[135 124 127 132 107 114 117 103 128 125 133 132]
The second entry from the right -> 133
Give the second entry from the left.
124
Give the first entry.
135
Give the 3rd entry from the left.
127

a = [131 106 116 114 121 116 152 146 149 142 124 146 123 121]
The 2nd smallest entry -> 114
The fourth-last entry -> 124
The entry just left of 152: 116
What is the last entry? 121
